In the rows, zero is written as 128.
T: rows in 4 groups, each row roughly a mix of its group's directions:
T (142 x 10):
[[145 105 152  78 124 104 122 102 160  81]
 [110 100 136 108 114 106  67  80 116 131]
 [142 136 151 137  92 167  70 105 135 158]
 [156 166 116  65 113 130 124 166 107 122]
 [177 160 105 106  99 137 153 137 135  80]
 [ 98 122  88  82 119 150  88 160 121 104]
 [160 142 166 154  76 109 143 125  85 128]
 [154 168 125 128  77 141 110  96 151  89]
 [125 168 107  81 126 141  69 108 134 114]
 [139 108 139 135 164 112 118 137 103 201]
 [134  99 139 142  68 117  86 118 159 154]
 [143 155 111  65 153 112 156 118 166 133]
 [ 97 116 130 153 129 112 153  94 180  84]
 [176 136 104  82 118 112  98 129  99  91]
 [ 96 105 175 159 132  94  96 132 120 166]
 [127 108 137 140 155 101 128 147 198  94]
 [137 120 108 118 156 184 159 108 114 176]
 [108 142  69 116 150 167 137 141 145  87]
 [155  88  74 128 118  88 102 158 133 127]
 [161 134 136 130 139 134 196 148 113 172]
 [ 92  95 163 130 101 187 127 112 144 139]
 [178 102 120 122 135 119 172  99 175 124]
 [169 104 190 148 120 114 131 153  97 139]
 [ 84  96  99 129 136 127 194 137 124 117]
 [ 99 121 172 189 117  88 113 133 127 127]
 [113 104 144 134  95 196 159 102 133 127]
 [158 153 113 119 172 107 118 121  98 184]
 [152 104 134 124 114 110  97 174  97 180]
 [157 162 117  80 121 135 115 164  78 132]
 [117 126 143  88 117 100  70 147  91 104]
 [117 143 129 120 212 107 119 123 119 147]
 [121 140 179 174 112 125 140 151  99 169]
 [154 105 152 195 109 132 134 150 100 151]
 [ 84 151 108 114 180 113 175 121 119 117]
 [107  98 158 151  82 125 117 104 157 173]
 [156 143 139 125 157 108 174 190 119 135]
 [ 73 122 170 125 134 100 131 120 121 180]
 [111 141 158 134 124  95 164  90  77 154]
 [135 115 116  54 144 142 129 113 139 170]
 [130 170 138 114 192 113 113 158 108 104]
 [ 89 125 112 100 123 101 134 109 185  89]
 [117 143  96 151 109 123 133 164  65 159]
 [ 91 133 109 146 143  96  71 111  94 106]
 [137 131 150  80  75 172 124 149 133 111]
 [119 114 126 118 104  84  78 115  83  97]
 [ 64 133 123 157 131 172  95 109 131 123]
 [159 130 183 144  86 131 144 146 130 171]
 [149 141 141  73 151 117 108 105 169  91]
 [122  90 101 105  79 157 110 170 116 114]
 [107 134 105 109 170  98  69 115 156 123]
 [158 179 160 117  88 149  88 126 120 121]
 [140 176 131  98  91  95 146 144 107  87]
 [162  98 143 129  77 110 161 141 104 166]
 [152 118 156  61  98 132 101 138 107 144]
 [117  75 109 115 115 116 104 186 111 150]
 [ 95 135  94 129 150 102 132  87 173  93]
 [130 130 112 168 181 114 180 151 145 120]
 [133 102 117 143 114  94 110 142  85  67]
 [109 132 161  89 114 130  75 176 130 113]
 [155  83  88 127 130 143 105 152 140  77]
 [106 133 138 111 116 172 136 176 163 171]
 [120 141 169  99 117 158  93 177  96 133]
 [157 109 144  71  96 124 139  93 123 166]
 [119 163  95  98 127 133 180 116 156  88]
 [156 133 133 120 102 114 123 169  81 180]
 [162 113 114 167  87 112 110 151  78 126]
 [127 104 149 157  60 121 158 131 151 107]
 [168 105 139 145  54 142 118 137 134 125]
 [113 118 139 108  68 129 124 121  84  83]
 [ 85 166 104 156 142 158  84 124 106 144]
 [163 113 125  91  88 164 134  78 142 136]
 [183 145 119  83 115 137 152 128  83 141]
 [139 151 133 102 151  94 104 185  93 108]
 [ 89 145 131 145  89 106 166  94 105  94]
 [191 149 150  82 120 122 127 155 126 153]
 [147 114 128  91  98 100 184 141 115 165]
 [127 104 190 156 112 137  91 137  91 119]
 [181 100  96 120  97 167 102 139 110 138]
 [137  99 106 179 135 104 126 134 120  67]
 [133 189 150 118 132 112 184 154 134 130]
 [145 194 132 113 128 108 129 142 119  75]
 [137  92 113 145 115 181 142  75 149 139]
 [157 168  91 130 100 151 101 127 126 179]
 [203 144 124  85 106 133 140 131 128 119]
 [ 91 160  77 121 172 135 141 118 159 113]
 [148 128 112 145 157  52 139 155 125 127]
 [177 122 168 149 105 125  82 125 132 164]
 [ 96 114 102  67 115 154 135 123 170 141]
 [136 134 126 146 163 135 146 161 201 119]
 [122 100 163 120 116 144 172 104 173 167]
 [137 152 132  57 104 139 110 105 142 160]
 [116 144 107  82 147 136  79 159  96 154]
 [ 82  97 126 115 100 134  68 154 127 137]
 [150 114  92 159  64 139 119 121 117 160]
 [ 60 109 112 111 113 150 157 133 141  95]
 [137 109 132 182 111 115 120 160  69 120]
 [173  81  97 147 181 134 133 129 127 121]
 [ 89 170 119  88  83 147  98 124 132 112]
 [127 159  88 150 144 154 154 126 162 180]
 [116 134 178 141 128  61 143 107 148 134]
 [115 124 104 128 186 144 145 123 189 129]
 [124 102 140 158 116 102 139 165  63 115]
 [126 138 169 124 175  80 111 141 120 168]
 [140 145  90 153 111 173 169  93 146 106]
 [123 104 132 129  75 170 159 132 103 169]
 [126 142 136 147  64 122 109 165 121  84]
 [196 173 111 127 134 125 101 141 132 152]
 [ 82 163 157 125 145 113 132 172 107 164]
 [ 94 136 163 115 124 151  89 161 118 179]
 [140 122 116 137  84 167 182  95 139 107]
 [132 121 141  73 155  78 127  98 156 145]
 [123 153 134  81  92 114 166 103  84 136]
 [150 117 129  96 107  87 173 156  89 146]
 [165 108 113 121 135 123 144  65 126 173]
 [159 151  70 178 118 142 104 129 137 138]
 [127 153 125 132 160  77 135 103  75 100]
 [151 107 140 101 118  69 132 136  88  92]
 [157 104 133 108 143  74 127 143 154  78]
 [149  89 142 133 154 108 145 105 183 164]
 [139 121 118 133  70 156 125 105 143 186]
 [ 96 171 105 107 124 158 171  95 127 101]
 [109 140 161 122 145 148 114 182 138 182]
 [110 206 137 109 118 102 117 103 133 121]
 [162 157  70 132 147 146 124  80 119 127]
 [ 84 158  82  96 135 151 105 101 153 120]
 [161  94 159 102 115  85 167 150 134 103]
 [107 167 152 106 150 136  84 152  79 133]
 [122 128 118 123 164  74  71 120 100 131]
 [186 144 111  91 106 149 121 162 152 106]
 [136 106 138 131 145 116 126 138 208 100]
 [102 151 118 149 138 187 108 123 164 166]
 [121 134 144 133 111 158 161 130  87 192]
 [167 145 124 118 150 113  77 121 141  74]
 [137 112 168  84 122 141  97 159 175 144]
 [128  86 161 112 134  63 110 144 138 106]
 [113 178 170 116 145 110 122 133 100 177]
 [105 154  89  86 110 147 104 136 132  76]
 [169 144 112 135 144 118 184 126  86 159]
 [109 136 122 169  82 173 122 171 121 111]
 [176 120 129 153  79 127 130 121 155  80]
 [136 136  57 115  83 133 109 104 142 127]
 [156 171 118 134 113 120 183 110 108  88]]
the four rows of each list that fit no group, in list order (the others fit one group, some only roughly):
- Q87: [117 163 148 164 155  88 168 116  93 123]
- Q801: [154 116 120  59 117 124 149 168 135 150]
- Q915: [164 138 113  99 154 152  67 146 105 117]
- Q371: [147  99 170 110 109 127 169 162 173 125]
- Q7: [ 94  86 118 149  97 128 174 141  92 149]
- Q674: [147 148  88 125  86 151 162 158 115 168]
- Q320: [108  86 142  81  92  94 128 120 102 101]
- Q50: [ 52 119 136 110 133 144 161 105 138 142]
- Q452: [148 166 119 165 129 144 144 145  74  90]
- Q588: [131 119 134  99 110  72 172 145 112  89]
- Q351: [150 108 136 149  78 128 165 143  87  92]
- Q633: [150  92 121 142 183 134 126  84 162 143]
- Q460: [155  92 128 112 144  61 115  96 114 125]
- Q848: [150  86 146 167 120  90  93 123 155 157]
 -> Q801, Q674, Q588, Q351
- Q447: [142 107 198 113 111 147 123 111 154 161]
- Q385: [135 160 133  86 132 107 100 132 145  65]
- Q858: [129 124 161 130 123 111  80 116 129 195]
- Q806: [113 150  96 188 110 139 175 127 145 115]
- Q663: [149  95 156 189 149 122 168 136 143 126]
- Q448: [181  90 146 137 116  96 123 119 145  81]
- Q770: [161 119 110 148 159 131 115  96 154  67]
- Q376: [112 157 136  96 100 179  83 145 138 105]
- Q746: [ 59  83 130 131 118 133  93 139 126 113]
- Q766: [104 146 129  69 104 117 104 133  75 128]
- Q222: [135 160 167 135 118  95 140  62 116 127]
- Q469: [137 152 139 106  92 181 143 169 147  98]
 -> Q385, Q806, Q746, Q222
- Q667: [177 109 145 153 127  91 118 154  98  87]
- Q861: [130 124 117  62 150 131 105  91 163 145]
- Q332: [156 131 126 118 152 141 149 159  66 167]
- Q733: [ 92 173 128  76 127 148 106 136 166 121]
- Q170: [142 170 166  70 111 146 130 156 113 133]
- Q491: [ 71 154  94  81 132 127 158 127 120 139]
- Q493: [120 175 163 142 143 106 143 138 151 184]
- Q887: [113 150 131 130 134 152 172 130 147 198]
- Q470: [142 162 127 114 149 152 100 137 106 196]
- Q689: [174 173  95 128 139 158 168 131 105 136]
 -> Q861, Q733, Q170, Q493
- Q21: [143 146 120  97  77 175 142 130 106  90]
- Q391: [117 123 126 144 166 122 106 101 130 201]
- Q568: [123 116 112 117  94 130 204 143 149 145]
- Q314: [104 105 126 154 128  69 137 115  85  96]
- Q389: [147 139  70 160 137 171 125 140 165 115]
- Q922: [156 121 121 131  96 110  79 124  68 142]
- Q561: [165 125 146 132 101 130 128  91 192 104]
- Q286: [117 127 143  56  92 118 105 118  99 128]
- Q191: [163 125 111 139 164  90 174 145 156  99]
- Q10: [160 173 134 115 126 145 168 140  75 146]
- Q631: [160 126 128 156 112 111 103  84 177  93]
- Q363: [135 108 102 176 131 191 106 143 135 111]
- Q878: [181 101 110 103 132 108 136  86 167 114]
- Q41: [ 63 134 141 144 157  77 115 130 115 122]
 -> Q568, Q389, Q922, Q561
- Q446: [111 120 114 175 157 155 186 152 129 140]
- Q822: [149 122 146 143 136  56 163 128  98 122]
- Q220: [ 80 141  87  98  86 130 139 148 115  97]
- Q397: [159 159  94 177 143 124 111 112  81 125]
- Q311: [121 110 128 142  79 178  97 168 115 144]
- Q256: [170 121 146  90 159  80 129 165 119 137]
- Q526: [156 149  99 145 171 113 100 136 141  73]
- Q787: [107 129  85 154 166 122 110 102  86  94]
- Q820: [137 120 104 133  67 119  87 131  81 122]
- Q953: [ 81 113 131 171 138  79 111 130 114  94]
- Q164: [157  71 128 139  89 163 100 150 134 118]
- Q962: [ 96 126 132  64 111 150 148 124 134  82]
- Q521: [ 78 140 128  86 112 159 120  99 142 170]
- Q410: [117 105  91 156 118 138  95  97  84  89]
- Q494: [146 184 176 141 155 105 127 132 121  94]
 -> Q446, Q822, Q397, Q962
- Q818: [ 96 170 150 141 108 176 107 142 139 167]
- Q308: [121 174 139 101 113 145 157 190 124 143]
- Q994: [163 141 103 185 161 125 153 141 163 134]
- Q252: [155  65 130 131 124  86  84 134 124 118]
- Q300: [142 105 124 204 147 144 107 115 103 123]
- Q495: [181 128 124 153 188 122 119  94 132 137]
- Q837: [125 110 128 110 161  86  60 114 124 135]
- Q361: [ 74 119 184 109 126 156 108 123 106 143]
- Q259: [126  95 149 178 145  86  90 156 133 140]
- Q101: [164 109 147  84 148 128 115 129 171 173]
- Q439: [103 134 113  78 158 133 171  94 149 102]
 -> Q818, Q252, Q259, Q439
- Q296: [117 126 106 127 131 137 126 131 176 202]
- Q483: [110 173 161 145 161  89 129 118 157  94]
- Q992: [169 143 132 139  97 135 179 180 118 127]
- Q418: [152 139 128  91  74 166 156 129 106 100]
- Q227: [121 170 119 113 131 155 145  82  76 150]
- Q473: [ 76 144 103 138 149 179 159 129 112 151]
- Q116: [126 123  97 152 105 140 115  95  73 172]
- Q454: [171  98 168 149 135 115 134 100 163 164]
- Q142: [137  96 174  92 125 104 119 141 112 181]
- Q833: [123  98 134 118 167 139  62 159 115 145]
 -> Q296, Q992, Q227, Q116
- Q33: [144  62 143 134 124 135 170 125 170 122]
- Q459: [138 151 132 108 167 112  86 185 153 129]
- Q350: [137 151 148 164 123 115 119 133 122  52]
- Q566: [166 159 126 171 183 138 112 137 154 121]
- Q847: [116  72 120 159 178  96 111 136 113 133]
- Q856: [147 102 156 166 124 111  92 138  97  78]
- Q185: [146 158 153 108  78 131 181 122 156 134]
- Q724: [101 133 162 147 170 124 175 161  96 138]
- Q589: [130 140  95 199 162 146 138 140 146 116]
- Q61: [157 128 178 136 162 123 164 163 116 164]
- Q509: [134 147 159 138 123 124  89 201 125 137]
- Q763: [109 147  91 140 184 167 113 108 139 157]
 -> Q33, Q350, Q847, Q763
- Q624: [104 134  69  97 157 109 125 167 119 103]
- Q635: [161 139 142  76  83 141  92 124 149 108]
- Q382: [118 154 141  92  86 120 110 188 147 121]
- Q118: [ 73 170 121 138 144 102 172 121 109 112]
- Q903: [ 76 155 120 182 137 155 138 155 113 116]
- Q555: [ 87 124  82 142 175 119  97 107 153 140]
- Q187: [102 144 139 107 143 144 169 138 126 196]
- Q548: [ 92 132 116 100  77 129 120 140  98 178]
- Q24: [148 113 120  84  89 119 122 174  85 139]
- Q264: [158 171 142 179 164 126  91 117 131 130]
- Q921: [101 129 136 110 135 138  45 122 144 130]
- Q785: [136 152 178 124 172 124 111 159  94 159]
- Q92: [140 191  83 126 157 143  99 140 132 144]
- Q636: [135 184 168 114  99 171 131 112 106 136]
 -> Q635, Q555, Q24, Q264
- Q987: [158 105 118 169 150 109 130 175 174 121]
- Q721: [112 125 156 183 150 127 138 170  83 125]
- Q532: [113  73 168 164 111 114 140 139  98 104]
- Q645: [113  71 110 167 114  90 154 122 152 141]
- Q395: [132 116 153 109 136  60 171 121 101 128]
- Q648: [106  73  73 119 135 163 149 129 121 134]
- Q399: [101 115 121 124  68 140 131 131  81 167]
- Q929: [ 99 118 108  94 166 117  98 107  74 140]
- Q64: [130 107  90 110 172 137  95 132 180 107]
- Q976: [140 151  87 114 159  90 160 167 101 117]
- Q434: [189 151 139  98 132 133 118 109 177 148]
- Q694: [146 135 140 107 153 110 148  91 132 197]
- Q649: [169 163 103 125 147 172 171 133 153 138]
- Q16: [132 159 126  95 171 147 174 129 116 172]
- Q91: [162  98 128 148 139  63 121 128  96 106]
 -> Q987, Q395, Q694, Q91
- Q826: [137 150 139  99 122  65 136 120 160  86]
- Q27: [178  86 148 131 145 130 132 117 185 119]
- Q800: [142 126 109  89 123 154  76 151 165 159]
- Q299: [ 85 102 146 127 112 106 137 179 103 168]
- Q600: [178 133 156 132  97 121 188 148 138 132]
- Q283: [116  88 100 189 143 101 113 133 113 100]
- Q180: [106 161 110 112 125 158  70 141 134  86]
- Q991: [150 109  93 182 143 122 149 120 171  99]
- Q810: [132 100 149  92  73 116 114  92 103 104]
- Q424: [176 113 132  95 172 125  93 137 120 168]
 -> Q27, Q800, Q600, Q283
- Q429: [161 171 139 134 167 139 150  85 107 158]
- Q605: [118  91 117  93 174 112 103 102 168 148]
- Q593: [116 129  88 153 158 108  80  79 122 134]
- Q897: [123 154 151 130  88 164 105 161  76 123]
- Q36: [140  99 124 158 157 140 132 161  69 159]
- Q158: [100 115  85 173  85 148 137 128 106 157]
- Q643: [143 142  80 126 137 105 148 143 179  85]
- Q268: [147  95 109  85 124 103  79 102 118  96]
- Q867: [144 165 136  89 148  86  97 109  94 152]
- Q556: [165 164 116  76 124 173 107 143 123 142]
- Q623: [142 110 101  79 118 101 124  77 144  95]
- Q199: [107  89 120 156  68 137 144 131 104 162]
 -> Q897, Q36, Q643, Q867
- Q456: [159 184 115  73 112 127 124 136 134 101]
- Q888: [149  98 176 107 149  68 130 112 130 136]
- Q786: [126 123 135 129 103 162 152 124  53 107]
- Q706: [118 135  72 112 150 153 140  99  78 108]
- Q321: [205 134 134 149 165 138 126 140 146 131]
- Q138: [116 166 145  95 182 141  95 117 154 104]
- Q720: [141 125  89 109 101 114  60 157 127 129]
- Q48: [142 125 177 164 166 142 162 146 147 162]
- Q186: [161 108 107 150 124 140 163 175 164 162]
- Q889: [142 130 165  89 116 123 150 142 180 170]
 -> Q456, Q888, Q786, Q186
